Each row is where one point has got to under a steady rotation. How many ticks took it there?
The counts run from 0 to 362.
[167 100 134 137 109 113  95 106  82 122  86  88 146 142  97 188 134 101
 121 159  99 106 148 107 169 138 123  88 149 122 101 143 134 115 123 126
 106 118 162]
139
[104 155 165 118 145 160 135 123 111 137 132  76 113 165  90  98 107 104
 111  99 134 170 167 165  78 118  87 116 117 150 101 125 121  71 118 140
 145 114 127]
151
[133 110 158  96 129 150 126  83 113 187 121 114  79 146 100 114 130 121
 114 127 103 169 151 104 152  92 129 110 120 153  67 142 117 147 114 112
 175  87 112]
282
[116 139 141 116  81 175 146 140 100 128 122 106 109 111 155 114 161 116
 125 149  78 148 137 134 112 120 159 119 120 161  99  65 174 166 119 127
 169 123 121]
333
[111 164 126 158 123 172 147 131 148 125  98 108  84 180 149 111 120 155
 180 153 158 130 123 153 155 147 130 121 136 132 167 122 176  91  88 116
  97 150 120]
124
[139 142 125 122 119 133 131 120 120 150  84 117 122 163 156 173 144 178
 167 159 127  74 105 152 179 146 130 175 163 120 186 130 152 156 139 114
 116 131 103]
250
[138 135 149  95 119 196 119 126 165 120 110 132 110 154 140 133 155 141
 170 160 145 165 134  97 181 107 155 129 169 112 114  90 172 124  98 126
 163 130 110]
70
[113 156 145  81 153 147 146 148 138 141 176 138 124 128 120  87 161 157
 126  63 125 170 140 164 116  92  97 175 124 138 141 135 117 142 134 126
 177 124  82]
95
[138  95 124 143 146 180 107 129 108 169 133 116 127 158 101 144  79 120
 141 165 153 122 150  90 156 136 116 109 159  91  62 101 148  92 107 144
 114 125 169]
342
[134 139 119 145  93 135 138 182  98  69 123 152 170  91 163 122 143 124
 110 130 157 147 118 131 130 136 139  91 109 128 210 125 137 156 107 139
 119 135 144]
57
[ 90 133 124 162 115 203 122 135 100 151 124 168 130  92 193 108 122 129
 116 141 142 142  80  96 115 106 146 111 117 142 139  99 146 157 116 128
 159 124 156]
258
[112 132  93 128 130 127 163 131 136 210 175 106  93 101 151 131 117 157
 141 117 101  99 133 164 161 121 117 182 128 126 141 125 168 151 159 104
 116 110 105]
306
[109 139 100 148 123 145 145 116  89 187 104 107 117 164 171 164 140 170
 149 142 135  96 113 152 188 164  93 128 135 107 173 121 155 134 117 117
 102 132 122]
252
[123 116 132 106  85 131 127 177 114  86 133  98 131  87 115 119 119  95
  89 157 151 170 164 107 109 143 149  83  91 122 118  92 156 126  97 126
 123 108 150]
3
[158 111 103 153 101 122 127 171 144  75 104 159 149  93 149 142 157 104
 150 162 133 116 101 104 161 115 174 124 150 130 184 142 165 150 124 106
  93 134 151]
323
[139 104 108 117  66 119 117 129  92 144  83 121  88 120 124 160 126 119
 128 189 104  94 115 100 145 169 173 128 109 139 113 116 150 165 124  99
 112 109 147]
192
[160 131 161  65  89 145 124 170 114  64 112 104 153  94 103 146 172 110
 123 151 107 150 134 120 115 120 162 140 144 140 127  89 142 151 121 139
 169 121 126]
6
[101 139 116 139 121 163 124 157 173 116 152 156  99  86 159  77  90 144
 139 150 174 152 118 126 123 121 169 158  92 141 183 116 158 140 109 124
 116 115 138]
182
[123 148 113 181 156 135 142  95 132 149 110 131 123 161 150 119 141 137
 152 112  99  97  89 170 113  92 119 179 155 165 161 168 141 124 157 105
 105 155 128]
175
[134 140 157  87 159 142 142 117 184 144 159 104 111 108 125 112 148 135
 150 111 144 151 138 145 151  64 129 190 165 128 137 149 151 114 145 125
 151 101  88]
361
[ 84 134  77 160 121 155 132 123  85 187 117 116 115 153 176 146 136 172
 148 122 126 104 128 144 183 159  94 126 121 111 151 113 154 144 113 109
 111 143 136]
253
[167 117 146  89 133  92 125 152 127  95 139 128 155  72 103 114 136 110
 100  97 107 136 129 153  94  94 140 182 135 166 165 162 111 160 172 122
 139 111 124]
297
[ 90 144 128 112 133 150 135 113 139 181 143 141  90 109 176  99 114 181
 129 109 164 145 126 137 182 125 123 163  98 132 176 134 128 164 122 129
 152 103  98]
309
[181 121 153  83 142 144 139 126 158 160 161 136  85 106  73  99  78 103
 133 145 120 143 155 123 109  94 145 162 131 145  96 139 122 123 147 137
 146  98 120]
156
[142  96 140 104 121 142 107 147 104 114 150 142 164  88 104 121 119 106
  74 117 164 177 150  79 148 113 112  85 116 115 125 139 103 134 100 146
 159  99 151]
347
[127 127 109 178 131 151 104 119  62 162 109 170 126 151 138 121  75 140
 132 131 121  92  94 149  82 162 122 136 107 150 151 131 113 134 134 129
 103 154 176]
316
[145 139 166 165 130 188  99 109 103  90  70 160 137 145 159 111 114 126
 131 137 135 149 105 121 111 122 155  99 127 165 167 132 117 136 104 151
 153 146 149]
261
[104 110 117 142 158 117 114  92 116 186 110 119 105 174  99 124 143 131
 126  91  93 126 116 127 110  95  98 156 138 160  72 174 106 119 142  82
 126 123 135]
228
[208 106 128  81 153 142 138 153 149 150 177 171 121 127  70 108  90 131
 148 115 124 139 152 133 148 112 126 149 155 125 128 148 116 146 141 148
 133 125 116]
158
[164 118 158 105  90 153 118 154  90  86  76 160 144 164  96 151 122 122
 119 174 148 124  94  87 117 159 129 109 148 123 121 112 101 117  96 132
 145 138 155]
135
[154 142 126  80  75  92 171 158 126 131 109 159  90 114 121 127 123 136
 123 163 134 113  93 141 143 153 160 155 108 152 167 152 109 179 124  95
 123 112  97]
246
[142  96 133 131 140 170  96 114 129 158 111 116 114 180  95 140  89 122
 155 175 158 121 138  94 152 138 120 114 160 103  72 108 142  83  99 132
 115 128 155]
341
[109 124 127 124 140 105 108 149 121 110 128 107 130 113 111 108  78 142
 129 127 145  95 141 171  63 158 127 196  94 138 182 130 122 105 147 117
  92 126 158]
240
[152 150 138 154 143 172 149 115 100 174 113 184 116 162 149 119  89 159
 147 133 135 103  72 144 136 133 118 143 152 153 172 151 102 153 131 134
 150 151 125]
46
[ 70 128 123 158 110 183 128 116 109 164 121 144 115  96 192 111 120 134
 110 143 156 146  86  82 127 111 151 118 113 133 137 105 151 145 110 117
 156 109 156]
257
[114 107 137 128 180 151  75 119 126 115 117 148 163 174  96  97 132 141
 120  79 146 165 132 103  97  98  89 152 142 124 116 146  97  89 111 130
 150 134 157]
22
